In the data rows, 128 means zero.
Some points, one per row:
[158 158 086 158 158 086 086 158 086 138 086 086]
[141 142 149 126 146 102 158 090 088 120 116 149]
[106 116 108 115 143 143 150 145 149 139 109 124]
[158 158 086 090 158 086 086 086 158 086 086 158]
[104 158 098 158 158 148 091 158 086 158 154 086]
[120 131 100 099 140 134 127 151 123 111 136 158]
[104 147 129 114 137 156 112 158 086 108 149 118]
[123 104 117 119 086 130 148 153 101 106 137 158]
[115 115 154 148 152 136 158 125 100 115 109 105]
[124 111 116 131 088 142 146 110 142 140 152 147]
[113 088 158 125 086 136 158 088 128 121 086 155]
[134 144 125 158 158 154 086 158 086 158 140 086]
[149 131 112 136 114 105 111 093 151 145 101 092]
[110 133 140 146 158 158 139 158 130 158 158 158]
[110 107 158 125 118 141 143 100 134 091 131 156]
[147 128 158 140 158 086 123 115 158 086 089 157]
[110 109 137 158 148 144 157 112 158 141 141 126]
10 more points follow, each with its number after it:
[121 114 141 086 104 126 158 100 158 116 099 121] 0
[108 090 158 122 106 158 105 109 153 131 125 098] 1
[101 111 123 127 114 152 158 108 141 156 111 158] 2
[119 099 153 096 102 140 141 139 131 114 106 147] 3
[120 114 109 095 138 149 139 087 155 121 122 158] 4
[152 136 158 093 158 139 086 153 123 092 158 158] 5
[119 092 123 158 154 128 133 093 152 158 086 149] 6
[091 141 132 141 086 140 139 158 086 140 152 102] 7
[110 129 129 158 158 154 144 116 132 130 158 122] 8
[158 142 086 103 158 128 086 150 102 119 131 101] 9
Which three of these numbered points are nearest to each point below, looking only along the 2 directions in which the first points spread most? Their numbers follow each, nearest first.
[158 128 093 089 138 118 086 145 117 102 117 086] > 9 5 6
[127 111 158 086 098 129 149 113 149 136 105 121] > 4 3 0
[119 100 137 112 158 139 153 102 128 129 129 096] > 1 5 8
[109 111 145 132 117 139 158 110 120 130 129 158] > 2 3 1
[131 109 086 158 096 100 127 137 118 135 114 129] > 5 6 1
[139 147 153 127 158 117 106 143 107 127 118 158] > 5 6 8
[158 154 086 098 129 086 086 148 158 086 097 134] > 9 5 6
[091 121 151 158 097 158 138 154 086 158 158 105] > 7 8 1
[124 113 147 147 133 140 110 094 144 091 131 115] > 6 5 4
[118 116 158 086 113 144 149 092 114 158 100 158] > 3 2 4
[131 158 118 158 111 106 127 145 092 106 107 141] > 5 6 9
